[[-58 -39   0]
 [-47   2 -28]
 [-15 -15  52]
 [  0 -81   3]
 [-18  -1   6]]
->
[-58   2  52]

[[ 60 -56]
 [ -8   4]
 [ -5  -3]
 [-13  15]
 [ 11  -6]]
->
[60  4]

[[41 57 15]
 [76 67 -2]]
->
[41 67]

[[-60  35 -30]
 [-35 -17  31]
 [  0 -34  44]
 [ 15  42 -58]]
->
[-60 -17  44]

[[ 71  55]
 [-62 -57]]
->
[ 71 -57]

[[-44 -71]
 [ -3  18]]
->
[-44  18]

[[ 29  13 -25  31]
 [-61 -23  51 -53]
 [ 48  19 -27  27]
 [ 29  63 -14  10]
 [-60 -28  50 -47]]
->
[ 29 -23 -27  10]

[[ -3  22  15 -12]
 [  5  76  15  -4]
 [  2  65  15  -8]
 [  1 -12  15  -2]
 [  5  12  15  14]]
->
[-3 76 15 -2]
---
[[-24  -1  33   1]
 [ -2 -73  -2   0]
 [ 24   1 -28  36]
 [  2 -21 -11 -42]
 [  4  44  16  -3]]
->
[[-24  -1]
 [ -2 -73]]

[[-47 -11]
 [ 64 -51]
 [ 40  30]]
->
[[-47 -11]
 [ 64 -51]]

[[-11  31   3 -12   4]
 [  1  19  -5 -76   8]
 [ -3 -50   6 -55   9]
 [ -3   8  15 -26   8]]
->
[[-11  31]
 [  1  19]]

[[ -6  -3  -1 -11  81]
 [-47  31  31 -21 -28]
 [  0   0  -3  -8 -64]]
->
[[ -6  -3]
 [-47  31]]

[[-39  27  27   7   6]
 [-73 -76 -26 -35  53]]
->
[[-39  27]
 [-73 -76]]

[[ 58   6  -5  -9]
 [ 28   0  -3  -2]
 [-59 -10  -2   5]
 [ 35  -3 -11 -15]]
->
[[58  6]
 [28  0]]

[[ 30 -40  11  34]
 [ 30  32  17 -42]
 [ 27  39  16 -49]
 [-65 -18  -3  -4]]
->
[[ 30 -40]
 [ 30  32]]

[[ 42 -34  -7 -17]
 [ 42 -65 -12  -2]]
->
[[ 42 -34]
 [ 42 -65]]
